In the rows, zero is written as 128.
Named moves, each a turn or a mirror, and the order they were made in; the first pair answered:
move q410:
[122 126 147 153  91 133 133  90]  ->  [108 132 159 132  91 132 101 108]
[138 139 178 168 140 129 155 149]  ->  [129 147 181 163 138 128 134 155]
[129 133 155 138 140 122 140 146]  ->  [131 135 152 138 136 120 146 141]
[133 115 139 139 131 144 173 105]  ->  [102 130 161 108 132 146 105 145]
move q74:
[ 85 186  85  89  71 140  82  66]  ->  [110 151 137 132  39 150 121  31]
[129 122 106 105 108 148 110 130]  ->  [114 123 133 135 112 135  91 117]
[132 134 122 136 137 116 129 121]  ->  [137 127 120 136 133 119 135 124]
[133 120 132 162 112 119 133 113]  ->  [139 139  93 126 116 131 137 138]
move q12:
[135 118 110  92 124 144 131 167]  ->  [114 109 166 129 139 129 108 162]
[156 116 123  98  52 169 140 111]  ->  [128 105 193 150  76 148 105  99]
[177  74 125 129  98 160 128 143]  ->  [160  68 156 153 106 150 112 140]
move q38:
[133 138 117 102 166 122 145 175]  ->  [134 142 110 110 159 123 158 160]
[129 183  93 144 128 105 180  66]  ->  [144 165 132 141  96 122 194  53]
[143 100 129 134 167 120 142 165]  ->  [141 105 120 137 170 117 145 165]
[163 112 154 161 155 115 167 124]  ->  [161 107 168 159 148 118 159 132]
move q435:
[124 128 168 160 129 133 112 112]  ->  [142 110 107 167 130 138 132 103]
[143 110 121 133 147 139 121 149]  ->  [132 119 120 115 131 144 106 147]
[134 133 133 124 102 148 108 112]  ->  [136 126 161 149 123 139 119 112]
[147 164 109 105 106 146 131 122]  ->  [141 163 170 135 124 125 130 129]

Each pair is 2 to 3 moves apart.
[109 139 167 156 148 108 140 121]  ->  [110 165 103 108 154 114 136 144] | q74 q74 q12
[142 114 113 147  92 144 158  77]  ->  [134  77 165 170 122 136 130 119] | q38 q410 q435
[113 143 151 146 177  88 129 135]  ->  [136 121 168 155 153 101 159 121] | q74 q74 q74
[121 108 112 188 139 113 132 112]  ->  [144  76 114 171 116 137 142 122] | q410 q435 q74
[144 105  80 105  97 162 133 111]  ->  [138  78  88 150 113 154 120  97] | q12 q435 q12
[107 147  98 145 145 114  66 104]  ->  [160 116 132  97  74 160 129 100] | q435 q74 q435
[104 169 175 134 152  97 111 156]  ->  [136 190 101  94 108 119 158 116] | q410 q12 q435
[129 175  66 135 189  83 138  97]  ->  [163 152  52 116 162 106 173 104] | q74 q74
[129 155  80 132 117 109 159  93]  ->  [114 145 161  95  78 132 104 124] | q38 q38 q410
[104 110 128 156 156 113  71 147]  ->  [ 99 158 117 106 152 112  81 161] | q12 q435 q38
[134 129 110 152 112 108 156 114]  ->  [123 123  87 140 134 110 123 139] | q410 q435 q435
[158 112 113  65 119 162 121 172]  ->  [109 138 116  83 154 130  68 168] | q74 q74 q74
[130 116  79 148  89 131  92  84]  ->  [120 123 134 177  99 129 100  74] | q12 q435 q410
[115 111 124 174 116 114 173  97]  ->  [ 83 140  73 124 102 124 108 110] | q38 q435 q74
[164  88 120 122 103 126 163 137]  ->  [145  97 117  90  99 121 140 165] | q12 q410 q12
[ 95 157 138 112 150 126  91 144]  ->  [103 144 153 133 170 113 127 158] | q12 q435
[154 100 110 131  77 132 196  84]  ->  [109 160  47 119 135  93 144  92] | q74 q410
[135 151 115 151 189 127 173 147]  ->  [113 154 145 185 173 121 143 105] | q435 q12 q410
[ 94 151 143 159 152 111  95 132]  ->  [100 171 137 132 111 125 104 104] | q410 q435 q435
[138 120 128 151  90 118 127  87]  ->  [138 107 177 135  97 124 130 127] | q410 q74 q435
[101 164  84 105 172 109 107 101]  ->  [133 154 132 142 155 113 172  62] | q435 q410 q38
[ 98 121 151 148  86 136  76 108]  ->  [136 132  67 122  88 144 131 102] | q38 q12 q410
[121 147 151 137  69 138 125  64]  ->  [154 135 104 104  67 154 166  90] | q435 q38 q12
[141 111 147 151 153 124 166 147]  ->  [128 116  71 120 144 134 137 135] | q74 q74 q435
[127 138  70  94 132 125 143 119]  ->  [139  91 166 152 136 116 159 123] | q12 q74 q12
[137 164 154 167 133 108 176  96]  ->  [135 191 117  99  99 123 173  94] | q12 q435
[151 131 100 101 103 136 183  95]  ->  [154 110 130  78 103 155 171 147] | q12 q410 q74
[118 131 181 148 162 111 105 128]  ->  [118 133 173 111 154 119  95 155] | q74 q410 q74
[147 153 128  99  82 122 148 137]  ->  [130 142  76 143 124  96 146 121] | q74 q435 q435
[148  99 127 183  96 132 139  77]  ->  [125 112 132 156  70 144 103  73] | q435 q12
[133 135  85 154 126 129 161 112]  ->  [122 120 158 159 155 125 122 156] | q38 q410 q435
